Each named turn below is shown by a few rows before and after it. Which turns, in which order, take the first row of each later pair to the second? The first pair is answered.
J (before |-> after):
[  6   8   4  -6   7  -4 -14   1  10   3   0  -7 -10 -10  -7  -2   8] |-> [  4   7   4   0   7  -8 -13  10   5  -4  -5   7   0 -10 -13  -3   1]
[ 13  -5  -5   6  -8  12  13  -4  10 -14   9   4   5  -1 -13   8   7] |-> [ 15  -4  -5   3  -6  13  12  -8  11 -11   9  -1   1  -1 -12  10   9]
[-18   3  14 -12 -10  15 -17  -6   3   4   6  -8 -10 -22   5 -22   6] |-> [  3  16  20 -17  11   5 -21  -6  -1   7 -10  -8 -20 -15   0  -8   8]
Y (before |-> after):
[ -2  -2  -4  10   4  -3  22   5  10 -21  -6   9  23   1   8   1  -3] |-> [  6   5   0   7  14  -6  18   5   9 -21 -14   9  18   2   6   5  -2]
[  8   2  -3   2   5  -2  -4   0  -1   6   0   4 -10   7  -4  11   1] |-> [-9 -7 -5  6 -9  5 -1  1 -3  4  8  7  0  1  0 -2 -1]
[-10   0   4  -9  -7   6 -21  -2   2   6   4  -8  -9 -18  -5 -16   3] |-> [  7   4   0 -11   2  -1 -19  -3   9   9   3 -17 -19  -6  -9   0   5]
L (before |-> after):
[ 10  -2   3   8   1  -2   3   0  -1   8  -7  -4 -11  12  -4   2   2] |-> [  5  -7   2   9  -6  -1  -5   6   3   6  -2  -2  -8   7 -13  -2  -3]
[ -7 -10 -11  -3 -13   7   1   9  11   5  18  -6  -1  -3  -3  -3  -2] |-> [-12  -6  -9   2  -9   8  17   6  -4   2   9   4  10   0  10  -6  -1]
[  5  -8 -10   1 -14  -5 -21   8  -4  15  13  -1 -11   4 -23   7  -5] |-> [ -9  -8  -9  12 -14  -3  -2   9 -27   7   2  21  11   4  -8  -3  -8]
T (before |-> after):
[ 13  10   2  -3  17  -9  13  -9  22 -17  -8 -14   2   9   7  11   7] |-> [ -6  -2  -3   6   0  -3  20  -4  24 -25   2  -7  17   5  10   0   1]
[ -4   0  18   4   1  10 -21  12   4  -2  -8   6  -4   0  -6  -1   3] |-> [  6  -2  11   5   0   5 -17  12  10   1  -1  -3 -10  12  -9  12   2]
[ -2   2   0   0   8  -4   3   1 -23   1  -6   4 -11  11  11  -9   7] |-> [  2  -3  -8   3   3  -7   9   2 -16   2   4  -3 -12  20   8   0   5]
[ 7 -8 -9  3 -4 -7 16 18  8 -5  5 -7 17 19  0 18  2] |-> [-14  -3   7   0  -3   3   8  18  -6 -11  -9  11  29  -4   8  -8   2]
C (before |-> after):
[ -8 -12   0  -1 -16   3 -13   6   4  -5  14   2   0  -8 -12 -10  -6] |-> [  0  -5   2   5  -1  -4   8   9   7 -24  -3  11  15  -1  -5  -2  -6]
[-12 -15  -7   3  -3   3   9  11  -2  -1   5  -3   1   2   6   0  -2] |-> [-11 -15  -7   3  -4   3   7  12   1  -3   6  -3   0   1   3   1  -3]
[  9  -2  -6   1   3   2  14  -6   6  -4   6 -16   0   1  18  13   8] |-> [  6  -5  -6  -1  -4   5   5  -7   4   4  13 -20  -7  -2  15   9   8]
[  1  -5   7  -2   9  14   1  -8   6  -5 -18  -5  20 -12   7  -2  19] |-> [ -3  -7   6  -4   4  18  -2 -13  -3   7 -12  -8  13 -11  10  -6  21]
Pairs:
(two turns a pair)
[11 -9 -1  0 -9 -7  3  2 23  5 -1 -4  2  8  7 -8 -2] |-> [  7  -7   0   3  -7  -7  11   1  14   2  -6   3   9   9  15 -10  -2]
L L
[  1  -1   2 -11  -2   4 -12   3   5  -9   9   4   1  -7   0  -3   3] |-> [  0   2   2  -9   2   4   0  -3 -10  -4   5   7   2   0  14  -2   7]
C C
[  3   3   0  15  -1 -11   3  10 -15  -7  -4  15  10   8  -6   6   4] |-> [  1   2  -1   2  -7   0   4 -10  -3   7  14 -16  -8   8  10   4  19]
J J
[ 10   7  -2   7  15  -6  12   9  -6   0 -16   9   9   2  19   5   1] |-> [  6  -5  -6   5  -3  -5 -17  23  15   0   1   5   3 -11 -10   1  -9]
L L
[  3  -4   4   5   1  -6  -3   1 -15   3  -5   4  -6   5  -2  -5  -2] |-> [ -2 -10   2   6  -7  -4  -7   6  -2  -4   1   2  -2  -1  -9  -9  -6]
J C
[  4  -1   1   1   6 -10  -5   3 -11  12   2   2  -5   9  -7  12   5] |-> [ -4   0   6   3   5  -8  -6   8 -16   4  -5  13   4   0  -7   2   2]
T Y
[  6   3  -2   0   3  -3  -6  -4 -43  31  -7  14 -11  15   3   4   2] |-> [ 20  -1  -2  -5   3 -12 -32  14  10   7  -4   3 -14   1 -34  14  -9]
L C
[ 11   9   8   2  12  -1   0   1 -16  -2 -15  -1  -6   8   6   9   7] |-> [  2  -8  -7   7 -12   3   7   0  -2   1  14 -15  -4  14   6  10   4]
Y L
[  4   1   9   0  -8 -14 -12  -4  -8  -1   2  -2  -3  -4 -26   1  -9] |-> [ -8   1  10   7  -9  -9   9 -10 -24  -4  -2   6  12  -2  -5  -7  -6]
J L
[-15   0   6   0   1  10  -4  -3 -13   0  -1   3   0  -9  13 -20   8] |-> [ -1   9  10  -2  16   3  -6  -2 -17   1 -13   6  -6  -5   8 -10   8]
J J
[  5 -10   0  -2   6  -7  -1  10  -4  12   0   7   4  11 -20   4  -6] |-> [  0  -7   7  -4   9  -3  -5   9 -10  10  -7  13   6   2 -17  -5  -6]
T T
[  6   5  15   3   9 -15  11   3   4  -7  -1  -3  12   0  -4  -7  -3] |-> [  4  -1   9   3   1 -13  16  -1   9  -4  11 -12  10   4   0  -5  -1]
Y J
[  0   2  11   5  14  -6 -15  -7 -14   2 -11  10   3   5   8  -8   2] |-> [-13 -13  -1  13  -6  -2  -7  -5  -9   2   8   7  11   9   9 -11  -2]
T Y
[  0  -8   0   3  -5  -2  -3   7  18 -11   0  -3  -4 -19  -9  -9  -7] |-> [  8   5   6   3  14  -5  13   0   0 -10 -19   5  -2 -10   7  -4   0]
T C
[ 4  5  5 -3  7  3  4 -7 -5 -4 -7  2 -4  2  7 -1  3] |-> [-3 -1  4 -4 -4  6 -9 -5 -4  1  3  0 -8 -5 -2 -8 -1]
C L
[  1 -10  -5   7  -6  -5  10   5   9  -5   7  -3   4   6  -1  -2 -12] |-> [ -2 -11  -5   5  -9  -3   7   3  11  -3   9  -5   2   4   0  -5 -11]
J L
[  8  -6 -15   5  -7   1   4  -6  -9  19  12  -4 -17  18  -7  10   3] |-> [ -4   1   2   4  -2   5 -15   4 -23  10  -8  20  -7  -6 -15 -11  -3]
L Y
[  2   5   4  -6   7   0 -17   5   6  -2   1  -6 -11  -9  -6  -1  -2] |-> [-14  -5  -3   6  -7   3   1   7  -3  -7   8   6   8  -4   4  -9  -6]
Y L
[  0  -4 -12   4  -4  -3  -3   1 -17  10   6   1  -9  16   0   7   0] |-> [-12  -6  -8   5 -10   2  -8   4 -19   5   5   8  -2   5   0  -6  -3]
L T
[ -6  -7   1  -6 -10  10  -4  -8   9   0   6 -12  -2  -4   9  -8   2] |-> [ -4  -4   2  -1  -4   6   5  -3  16 -15  -3  -5   9  -4   9  -5   0]
C L
[ 21  21  15  -7  25 -11   4   4  -3  -9 -29  13  -4   3   4  15   8] |-> [-16  -2   4  10 -10   1  19  14   2 -26  -7  26  29  -6  10  -7  -4]
T T
[ -4  -7 -15  -3 -13   3  -1  -2   2  14  13  -5  -8  10  -9  11   0] |-> [  3   0 -14   3   1  -4  18  -1   2  -1  -2   4   5  16  -1  19   0]
C C
[ 14  -4  -8   8  -3  -8  -9   7   9   0  12  -1   0  12 -17  16  -2] |-> [  0   6   2  10   6   1  15  -6 -14  -6  -7  12  16   8  16   1   6]
T L
[  7  13  17  -4  18  -5 -13   3  -2 -12 -25   9   2 -10 -13 -11  -5] |-> [ -4 -14 -14  14 -14  -7  12   9  12 -12  13   0  15  12 -14   0 -14]
Y L
[ 12  -3  -5  19   0 -11   4  10  -6   3   0  14   2  12 -10   7  -4] |-> [  4   6  10  10   6  -3  -8   6 -14   2 -13  20   1  -6  -5  -9   0]
J Y
[  1  -1   8  -5   2   4  -3   0  11   4  11 -11 -11  -4   0  -2   3] |-> [10  8 11 -1 16 -3  2  3 -4  3 -4  2 -8  3  1  5  2]
J C
[ -4   1   2   0   2  -3   7   1   0 -11  -8  10  13   2   5  -1   0] |-> [ 4 -1  0 -7  0 -4 -9  2 17 -7  1 -5 -1  0 -8  4  0]
L L
[  0   7  -1  -3   6   9  16  -8 -13   6  -1  -6  -4  10  27  -4  23] |-> [ -8   1  -4   1  -2  11  20  -6 -11   2   4  -4   3   9  28  -8  21]
T T
[ 0 -2 -5  4 -1  5 14 -7  6  6  6 -2  2  5 13  4  1] |-> [ 1  6  4  0  8  6  9 -9  1  6 -5  1  0 -2 15 -1  3]
T J
[-1 -1  4 -7  5 -4  2 -3 -1  9  4 -3 -4 -5  5 -2  3] |-> [ 3  1  5 -5  9 -7  5  1  6  0 -1 -2  1 -5  3  1  1]
C C
[  5   2  -7   4   3   8   7  -5   7   5 -15   1   2  11  13  16   6] |-> [ 1  0 -7  0 -2 12  3 -8 12  9 -8 -7 -3  7 14 12  8]
Y L
[  5  -5  -4   9  -3  -9  -7  17  21  -8   5  -4  -7   3 -14   4 -16] |-> [-13  -2   7   5  -6   2 -12  13  12 -11  -2   4  -1 -15  -5 -17 -13]
J T
[-23 -12  -1   6  -9  12  10   0   2  -7   3   3  16  -8  11 -19   4] |-> [-21 -12  -2   6  -8  11   9   3   7 -12   1   4  17  -9   8 -18   3]
C C
[ 4  1 -6 -1 11 -5 12  4  9 -7  5  8 15  6  2  1 -1] |-> [ -7  -2  -3  -2   4   2   8   3   9  -8   9   9  18  -3   5 -10  -1]
L Y
[ -1  -8 -11   3   0  -1   9  -8 -24  21  12   1  -5  16  11   8   7] |-> [ 13  -5  -9   2   8 -10  -8   3 -17  19   6   4 -12  15 -10  17   1]
L J
[ -9   6   0 -17 -11  -6  -3  -9   8 -14  -1  -3   1 -14   0   3 -10] |-> [-12   8  -1 -17 -10  -4   4 -16  -9  -3  -1  -1  -2  -7  11   2  -5]
C C
[ -4   2  -1  -1   0   4  -9   7 -19   8  -2  13  -4   1  -5  -5  -4] |-> [  0   3  -1  -6   1   5  -9   1 -15  15   3   1 -14   3  -2  -2   1]
J T
[  1  -1 -11   7   4   7   3  11  -3  -6  -7   2 -10   8 -10  13  13] |-> [ -7  -1  -7   8   2  11   0  13  -8 -10 -12  10  -3   0  -9   4  11]
J Y
[  4  -4  -5   3  -9 -10  -4  10  11 -12   4  14   5  -1 -13 -13   0] |-> [  7   0  -5   2  -3  -8  14   1  18 -17   2   5   8   4   3  -9   7]
J C
[  1   5  -8   1  -1   5 -10  -1 -14  23   9   7  -9  -3  14  -8   4] |-> [ -5   5  -6  10   1   3  -4  11  -3  -1  -2  23  14 -12   9 -13  -4]
C L
[ 13  -4  -4  -6   5  -5 -17  -2  33 -21   1  -9   8 -17 -12   1  -3] |-> [  1  -2  -6  -7   0   6  -3 -27 -24  20   9  -9  -5   0  22  -8  12]
C C
[-3  2 -5  1  6 -2 11  6 -2  0 -6  6  6  1 -4 -1 -7] |-> [-10  -1  -6   0   0   3  11   4   0   1   1   3   6  -2   0  -7  -5]
T J
[ 10  -8  -4   9  -8  -8 -18  13 -11   0   1   0   4   6 -24   4 -10] |-> [  8  -5  -2  14  -2  -9  -5  13 -14 -10  -9   8  16   8 -15   5 -10]
Y C
[  6   1   1   3   3  -6 -11   3 -18  19   4   6  -8   7 -14  15  -6] |-> [  0   0   2  10   2  -7  -7  11 -15   4  -3  19   8   2 -16  10 -13]
C L
[ -3  -9   5  -2  -8  13  11 -20   0  15  10  -7 -11   3  17   2   6] |-> [ 19   1  10  -6   8   2  -6 -11   2  15  -4  -3 -21   5  -3  15   3]
L J
[ 2 -6 -2 -1 -3 -4 10  5  7 -9  2  2  7 11  5  2  1] |-> [ -2 -10  -3  -5 -12   0  -2   3   5   1  12  -3  -2   7   1  -3   2]
C C
[ -9  -2   2  -7   3  12  21 -24  18  -7  10 -29   3  -2  29  -1  15] |-> [ -3  11  14 -13  19  11  12 -25  11  -8  -8 -22  -1  -9  28  -4  18]
T Y
[ -1   6  -5  -9 -16   4  12 -20   9  13   7 -23 -20  -2  23   2   7] |-> [  0   1  -5   2 -15  -5  12   4  38 -23  -4  -6   6 -12   1   5 -10]
L C
[-19  -5   8  -2 -21  20 -23   6  14   9  10 -17 -16 -13  -1 -20   9] |-> [  3   4   6   7   3   2   2  18  42 -28 -12 -11   5  -3  -5   5   4]
C Y
[ -2   3   8  -9  -5   4  -5   1 -16   7   2  -2  -2   2  10   1   2] |-> [  0   1   6 -10  -7   3  -9   2 -10   9   6  -8  -6   3   6   4   2]
L Y
[  7  10  -3  -2  19   7  20 -12  -7   1  -8  -2  -2   6  17   3   6] |-> [ -7   5  -1   2  11  12  21  -8 -11  -5  -7   8  10  -2  18  -9   2]
T Y
[ -7   9   0  -3   2   8  15 -18 -19   7  -3   0   3   8  30  -6  12] |-> [  8   6 -11   3   5  -3  22 -12 -13   6   1  -2   1  25  21  13   7]
J T
[ -7  -4  -2   8  -4   0  10   5  -3 -12  12  -2   8   7   9  -1   7] |-> [ -6   4   9  -1   3   3  -8   1 -18   2   4   1  -6   0   6  -9  11]
Y C
[-17  -7 -14   5 -11  14   6  -6 -35  11  -1   3  16  -3  -1  -1   2] |-> [ -3   3  -1 -10   1  12 -29   0 -16   9 -12  -3  -2 -21 -24  -1   2]
C T
[ -2   5  -3  -2  -1   1   3   4 -12   3  -1  13  10   0   5  -7   0] |-> [  7   4  -4  -9  -1   0 -12   3   5   8   7  -2  -6  -1  -7  -1   1]
L L
[ 16   3  -1  -5   2  -9  -9  -3   1  15   5 -13 -16  13  -9  12   4] |-> [ -4   6  11  -9  -2   3 -19  -6 -15  17  -2  -2 -11  -7   0 -13   6]
Y T
[-16  11   7   2  11   2   5  -2   2   1  -1  -8  -1 -20   9  -5   3] |-> [ -9  14   9   0  16  -2   1   0   1   1  -5  -6  -4 -19   4  -1   2]
C J
[  6  -8  -1  -7   2  -3 -16  -4  15   6   9 -19 -11   1  -9  10   3] |-> [ -3 -15  -6   7  -5  -7 -10  12  11  -9   7   3  11   1 -18   7 -10]
J T
[ 16   2  -5  -4   4  -3  -2  -5  11   9   2 -15 -15   7  -3  12   4] |-> [-11  -1  -1   1  -5  11  12 -11  -7   5   0  -2   3  -3  21 -12   7]
Y L
[-10 -20 -10  -4 -18  10   0  -8   6   5  14  -7   2  -7  16 -11  12] |-> [ 12  -8  -6 -13   0   2  -7 -12   6  15   5 -16 -17   2  12   5  18]
T T
[-13  17  -5  -3   3  -4  16 -11  -3   7   5 -21  -1  19  18  -6  10] |-> [-27   8  -2  -5 -12   4  -8  -2   8   3  14 -18   1  -2   2 -23   3]
L T
[ 3 -9 -8  0 -2  0  4  1 -9  8  2 -1  6 11 -6  4 -2] |-> [-6 -8 -1 -3 -4  4 -5  4 -9  4 -2  5  9 -2 -8 -8 -3]
C T
[  1   5  -3  17  19 -10   5   6  -3 -15  -3   7   8   0   6   4  -6] |-> [  5   0  -5  12  14 -10 -12   9  12 -12   7  -2  -2  -4 -10   6  -8]
L L
[  3  -5  -3   2  -7   0 -17   6  10   0   8  -4  -7  -5 -15   1  -5] |-> [ -5  -6  -6  11  -8   1   9   5  10 -15   4   2  13  -1   1   0  -5]
C J
[ -4  -4   3   0  -2   0 -12   8   1   3  -2  12  -1 -10  -7 -12  -3] |-> [10 -2 -6  2  6 -7 11 -1  1  8  0  0 -6 12  5  8  4]
L Y
[ -2   6   4 -11  17   1  -1  -4 -16   6 -15   2  -7  -3  21  -4   2] |-> [ -1   3   5 -12  12  -1 -22   7  -9   6 -12   6 -11 -11  -1  -6  -6]
C J
[ -9 -16   2   3 -19   8   3  21  19  -9   7   6  15 -15  -1 -20 -10] |-> [ 17   7   7  -1  16  -2  31   3   3  -4 -18   2   7   7  25   2   5]
L Y
[ 12   0  -6  -5  -1  -4  -7  -2  10   7   8 -13 -15  10 -10  14   1] |-> [  3  -6  -8   4  -8  -6  -7  12  15  -9   6   3   4   3 -20   7 -11]
C L
[-10  -5  -2   7  -5  -3 -14  15  -8   3   0  11  -1  -4 -21  -3  -6] |-> [-12  -1   4  -5  -4   5 -19   2  -7  12   2  -3 -14 -10 -10  -9   4]
J T
[  5  18  17 -10  17  -1 -21 -18 -29   9 -17  -3 -13 -14   8 -12  10] |-> [-25 -14  -8   7 -26   9   4 -16 -13   2  25 -11   9  -7  16 -20   3]
Y T
